128 stands for zero in the data rows.
Some points, one per row:
147 122 117 171 128 157 99 133 156 108 156 167
157 100 133 129 136 183 90 150 114 134 118 125
103 196 111 116 100 98 200 109 83 167 81 82
153 55 160 79 150 138 83 117 122 105 163 161
129 87 125 95 134 147 99 158 101 135 141 173
113 163 145 171 85 104 126 98 112 113 106 148
151 141 134 137 156 123 79 129 133 96 149 148
146 102 142 130 103 167 138 106 81 143 122 131
133 145 112 136 183 170 134 115 144 126 163 140
109 141 156 167 134 102 138 77 106 119 106 172
105 107 180 163 83 131 108 142 186 156 111 135
156 145 107 144 156 151 121 133 149 97 107 142
121 143 93 155 154 121 94 136 134 111 150 149
140 103 153 109 112 144 120 115 117 113 104 137
150 105 124 144 132 162 84 143 170 93 133 157
87 128 144 171 113 107 144 134 151 135 100 149
113 160 112 125 81 95 210 116 137 134 109 126
111 138 110 131 85 109 113 109 125 157 152 131
162 104 144 76 84 79 114 116 92 154 89 111
136 99 134 121 136 146 138 140 115 129 133 101
171 145 125 133 122 131 121 108 117 97 98 99
146 113 126 157 128 147 129 145 119 142 133 136
83 106 194 106 98 131 124 121 141 109 115 160
171 97 150 121 124 116 128 151 108 164 128 136
12 more points follow, each with its number after it:
139 145 132 117 116 97 132 127 171 118 141 100 0
136 94 102 129 154 184 87 136 113 78 138 121 1
125 110 126 127 82 99 116 116 98 160 107 136 2
115 133 142 135 116 151 101 130 166 77 155 149 3
100 123 110 143 151 111 130 112 137 97 128 127 4
127 140 103 146 132 58 142 114 148 146 114 75 5
105 144 145 116 122 122 165 131 118 105 153 116 6
111 117 154 164 118 146 126 154 140 120 126 119 7
144 165 115 115 164 131 121 146 164 137 134 120 8
129 107 103 103 154 131 113 151 101 108 143 113 9
156 81 118 142 176 165 42 121 106 122 147 130 10
124 122 131 129 141 113 121 144 154 104 140 128 11
Which of these numbered points is nearest to each point below, looking only along the 3 directions in which the first points spread most? Its number follows each.
105 137 121 110 123 200 167 130 130 142 54 155 > 6
143 126 134 127 152 104 126 147 135 102 158 138 > 11
98 128 153 128 174 167 129 142 153 96 119 125 > 11
123 125 138 133 131 112 124 83 129 118 123 139 > 0
115 150 86 141 165 169 111 154 107 141 141 151 > 8
102 207 104 125 92 106 203 108 117 156 98 75 > 5
111 124 130 112 113 143 130 165 165 189 137 116 > 0
80 147 151 131 92 139 100 88 141 119 152 140 > 7
119 110 164 124 78 142 105 134 145 123 135 158 > 7
91 158 138 121 110 150 119 159 172 140 126 111 > 7
106 159 101 130 141 152 145 139 108 114 149 114 > 8
165 112 105 114 147 108 110 116 105 117 107 136 > 9
115 78 151 73 121 127 169 121 128 155 87 112 > 2
123 148 103 113 108 115 136 140 136 150 146 162 > 0
157 121 132 128 123 105 79 132 129 131 141 156 > 11
Now 12 new points, numbered from 0 again:
123 110 98 128 101 118 138 156 137 136 133 89 0
138 147 144 159 90 127 157 137 140 143 129 137 1
101 124 107 128 119 107 179 127 135 125 114 130 2
127 125 107 133 154 114 147 145 128 125 144 128 3
107 106 146 86 75 138 120 126 111 176 82 110 4
142 153 165 131 147 125 139 128 158 160 115 183 5
97 150 63 138 164 112 145 108 113 96 159 134 6
84 92 124 128 140 113 143 146 145 116 98 149 7
166 115 131 96 117 175 99 111 138 105 141 136 8
125 137 110 157 141 185 124 162 143 132 123 105 9
179 149 124 114 101 136 124 141 121 129 133 97 10
172 131 105 104 140 134 119 114 74 128 131 145 11
The same question for these:
173 120 106 132 114 109 131 110 95 162 129 149 > 10
102 162 113 133 114 100 145 103 117 166 105 110 > 2
132 161 131 162 149 162 142 157 139 101 163 117 > 9
125 120 113 138 217 168 105 151 147 69 188 162 > 9
86 110 165 104 113 144 116 129 117 125 112 153 > 7
163 156 145 141 127 152 139 130 150 86 144 137 > 9
121 161 113 161 195 115 143 142 118 91 131 113 > 6
135 137 131 113 115 99 137 101 130 138 166 109 > 0
104 100 145 136 136 133 117 146 141 130 111 110 > 7
100 102 143 106 49 94 118 129 93 141 95 118 > 4
147 62 125 117 160 141 60 135 108 101 178 152 > 8
117 126 98 153 144 126 129 133 109 129 121 130 > 3
139 80 152 74 92 113 95 131 78 168 103 134 > 4
154 44 110 136 144 145 66 144 104 102 153 136 > 8
124 70 142 161 165 173 86 135 99 101 135 132 > 8
